128 stands for zero in the data rows.
Here are some points:
[139 134  97 128 150  99  81  93 176 101  93  88 138 105 151 130 184 159 146 141 114 126  52 136 127 124  72  92 132 173 106 128 121 162 128 138  90 111 179 124  95 132 107 112 103  56 149 132]
[137  97 162 120 146 123 166  60  72 137 151 141 175 111 128 120 167 121  98 118 129 105 162 162 186 132  93 137  73 132 122 170 148 168 215 164 205 101  93 201 100  97 147 142 168 160 142  84]
[157 104  54 150 123  89 125 116 182 110 119 102  69 147 100 127 153 186 136 142 110 124 119 155 139 105 127 104 181 153 115 153 132 124 106 128  66 151 149  97 142 120  62  79 109 101 110 166]
[114  91 170  96 127 165 127 105  93 123  84 121 144  90 177 155 101 140  86 132 107 121 155 106 132 112 130 110  91 155 138 105 109 143 152 127 101 127 129 166 128 105 174 128  96 139 139 119]
[ 82 110 117 179 117  98 153 175 154 169 118  81 117 164 154  89 190 115 136  94  86 179 114 125 141 117 103 113 134 139 151 202 110 120 170 180  80 152 175  82 138 103 114 137  91 129 151 129]
[169 114 142 140 113  95 184 105  90 122 124 130 120 133 121 115 172 140 107 136 158  98  92 126 156 129 102 149 120 144 141 153 120 125 152 138 169 112 141 154  56  95 106 119 115 135 158 166]
[ 28 141 105 170  87 142 126 200 197  87  98  93 136 218 198 138 160 108 212 104  95  97  96 101  93 151 162 157 161 182 137 177  58 146 120  85 123 213 161   0 133 202 163  97 108 134 133  67]
[209  87 160 125 116 164 155  25  78 142 208 150 152 135 143 134 151 108  69 153 108 145 112  87 178 133  96  71  92  94 134 130 150 181 128 160 151  91  63 195 142 151 195 148 170 115 147 124]
[224 140 138 166 169 118 124 154 101 134 138 152 122 155 123 129 136 125 104  92 124  57 117 126 164 107 143 118 136 106 148  98 168 114 124 127 142 157  99 132 111 109 131  92 147 118  92 129]
[101 148 108 129 122  55 131 130 164 135  63  96  92 162 139 138 152 154 169 112 125 119 126 143 126 131 147 143 131 184 172 140 128 127 149  91  55 114 100 100  83 105 112 115  82 154 144 113]
[132 130 112 122 122 118 118 186 178 112 120 134 103 112  66  85 133 146 150 118 137  90 144 169 113  76 142 169 213 142 156 114 130  41 114 105  81 144 105  86 125  96 105 138 131 125 117 110]
[129 127 122 141  43 140 183 152  78 129 165 151 137 231 200 128 164  52 153 108 163  95  34  63  10 173 175 215 107 124  87  89  32 130 100  80 128 160 152  17 151 156 244 127 111 175 149 143]
[140  95 183  88 165 223 169 144  55 142 189 151 130 126  99 105 105  92  89 107  99 129 179 137 143 122 166 149 102  70 153  98 132 112 106 147 126 107 102 130 201 107 238 194 180 171 126 122]
[192 101 155 145 142  90 151  81 124 171 155 106 110 110  35 168  94 180  79 147 126  81 125 148 149  98 119 116 132 124 143 117 151 142 130 149 145  93 107 146 123 100  89 125 175 112 151 216]
[ 97 131 135 158 146 105 153 160  77 140 142 103  84 125 108  98  70 114 155 148 137 168 114 121 102 140 146 154 153 104 138  96 134 104  90  96  58 119 125  76 165 120 147 166 137 144 165 106]
19 more points follow, each with its number after it:
[116 165 119  78 110 211 103 159 112 121 108 181 174 135  81 106 150  90 125  82 149 155 209 148 129 100 177 126 161 122 115 134 118  62 138 178 135 110 129 206 201  92  61 166 159 137  58  57] 0
[177  99 132  98  93 167  88  88 130  97 154 122 129  78 117 114 105 127  63 136 167 137  89 140 188 142  85 139 150 130  88 150 134 158 114 149 186 103 199 167 132  98  94 158 166 121 148 148] 1
[107 147  90 182 160 116 130 189 125 103 194 155 144 230 162 113 188  95 229  97  99  72  54  95  40 160 130 166 146 144 152  94  99 103  93  92 120 146 135   6 134 151 156 107  90 185  64  88] 2
[165 113 125 144 151 105 121 107 108 164 138 102 116 129 120 123 130 184 121 163 133  80 129 163 182 129 106 124 110 153 136 153 165 151 148 107 143 125 111 171 135 111  99 123 129 111 140 145] 3
[189 163 127 136 159  82 131  87 127 114 146 112  73 153 155 129 148 140 103 153 117 112  74 117 125 111  74 126 113 133 128 110 132 115 117 152 105 159 127 132  96 140 125 112 114 130 112 151] 4
[133 144 148 130 147 160 127  89 152 150 130 155 129 131 172 145 152 118 133 144 128 104 101  84 103 168 104 107 108 155 141 144 102 148 149 122 165 134  76 113  98 104 118  84 156  81 108 109] 5
[167 157 152 119 166 133 116 102 106 132 143 158  98 135  98 111 150 144  88 144 157 120 130 157 136 121  71  93 129 127 142 109 178  79 135 104 164  81 106 189 100  55  73 100  89  57 131 125] 6
[158 118 152 165 135 222 121 143 125 140  65 127 185 130 148 148 166 102 134 105 132 127 130 114 115 153 131  89 158 185 190  79 135 107 158 146 128 161  90 134 155 112  73 100 195 113  94  79] 7
[110 123 121 131 100  39 151 115 127 174 130 103 163 158 122 100 126 153 204 118 107  84 130 147  96 111 153 161 137 152 132 149 114 132 147  52 107 107 101  70 105 158 129 129 104 150 120 151] 8
[117 139 143 135 138 197 119 116 126 119 107 118 104 100 139 180 109 143  98 160  82 117 148 125 129 137 116 125 150 170 138 109 115 121 118 101 129 156 151 135 134 184 129 121 136  94 130 120] 9
[122 174  86 144 188 128 107 161 155 103 123 155 171 121 112 140 160 132 121 127 108 130 140 128  95 125 119 105 148 142 119 120 137 138 149 157  99 129 169 100 113 136  86 120 120 112 121 141] 10
[ 48 136 116 130 135 153 101 152 152  75 109 123 157 128 166 113 108 132 133  96 139 163 153 123 118 148 144 165 148 117 112 140 122 127 136  88 133 128 165  75 133 190 155 149  90 161 154 119] 11
[127 109 135 171 109 114 143 167 110 169 122 125  74 103  78 130 129  92 104 116 133 134 137 147 107 138 143 166 169 151 161 123 150 113 113  75  77  95 168 115 133 113  93 147 133 129 127 170] 12
[159 126 111 127 181 148  90  86 133 128 143 121 194  95 130 137 111  81 103 113 146 133 124  82 164 134 138 130 158 117 126 171 127 188 115  97 167 147 109 136 101 135 131 124 163 100 132 107] 13
[100 150 141 152 131 132 140 114 116 152 116 164 162  71  99 152 139 108  95 148 153 123 169 178 160 139 129 163 116 149 110 146 176 144 176 146 176  88 130 170 121  92 107 139 170 139 139 115] 14
[178 156  83 132 103  98 141 165 145 154 115 166  89 130 140  87 133 162 216 122 157 150 115 139  86 126 145 104  84 143 126 125 100  77 123  64 124 128  72 104 161 158  96  89 105 120 125 103] 15
[166 113 116  92 162  93  97 113 145 107 104 131 111 103  93 170 113 157  84 169 141 114 116 155 156 114 120  85 125 123 137 113 184 124 136 138 114 111 117 184  97 155 101 145 136  72 168 111] 16
[ 52 180 142 120 125 195  79 166 210  79  75 140 146 167 160 102 214 115 195  68  88 151 139 129  88 136 100 116 164 168 158 157 104  92 160 135 118 205 141  75 115 142  94 114 130 112  60  55] 17
[133 118 103 133 108 112 147 122 162 134 135  92 139 171 142 145 158 151 134 121  83 129 108 121 170 109 107 107 103 153 115 169  97 130 144 149 130 114  78 167  97 123  98 124  90 110 166 145] 18
Which two of these numbered points are nearest to each point below, looking only along the 7 directions in which the first points spread most? Their numbers follow each, nearest first.
[152  88 151 176 145 133 147  77 113 153 155 127 120 108 152 152  90 125  97 143 125 111 108 112 127 133 116 113 122 122 139 113 112 155 126 153 163 152 142 134 117 113 156 146 129 119 153 195] > 1 4
[113 115 178 100 105 185 129 161 139 149 161 151 150 149  87 128 110 104 105  99 152 165 161 139 146 107 175 119 100  75 134 114 123 110 129 194 142 146 158 149 153 156 193 156 142 165 130 118] > 0 7
[163 159 157 172 187 146  85  32 115 116 195 112  73  60 137 151 132 207  83 163  74  91 115 122 145 125  70  83 118 139 162 107 173 138 100 108 128 142  40 174  54 151 140  79 138  76 131 151] > 16 1
[ 99 132 167  65 121 125  85 123 132 105 140 100 116 117  75 146  79 166 136 148 152 157 127 145 129 100 132 130 154  88 136  79 132  98  90 119  78  63 145 177 147 141 105 138 119  96 140 145] > 16 12
[127 127  83 122 121 103 126 134 143 130 121 142 104 162 145 121 161 181 194 169 113 158  87  99 110  97  95 153 135 173 117 106  77  96  94 121 105 157 115  97 147 128 127 114  98 130 107 166] > 15 10
[170  90 108 153 109  80 170 145 131 166 144 130  87 136  96 117 108 152 128  85 142 143 115 137 108  79 150 121 155 101 136 121 156  72 115 158  81 113 103 114 141 127  77 126 145 137 111 180] > 12 15
[145 107 115 163  98  86 176  97  97 143 208 125  83 124 117 121 102 102 100  90 120 160 142  96  82 125 127 130 171  74 129 117 146 111  76 122 103 152 148 118 122 126 145 138  91 162 109 171] > 12 4
[171 125 136 121 147  88 129 120 133 176 124 128 103 160  97 120 160 142 108 148 156  91 108 110 140 121  86 156 105 121 108 150 151 130 145 126 100 114 132 160 100 108 145 137  89  87 136 157] > 4 3
[120 140 115 161 120  40 110 150 119 132  99  99  87  86 111 126 100 136 151 118 118 104 116 148 125 129 162 186 143 121 143 150  86  97 118  66 130 148 136 102  76 140 129 106 107 175 111 133] > 8 15
[ 89 162 124 128 151 104 168 129 160  92 115 159  90 126 132 130 143 151 131 119 121 104 111 126  66 143  93 154 117 151 159 113 148 100 125  83  96 100 152  52  95 115 157 123  50 108 133 135] > 8 15
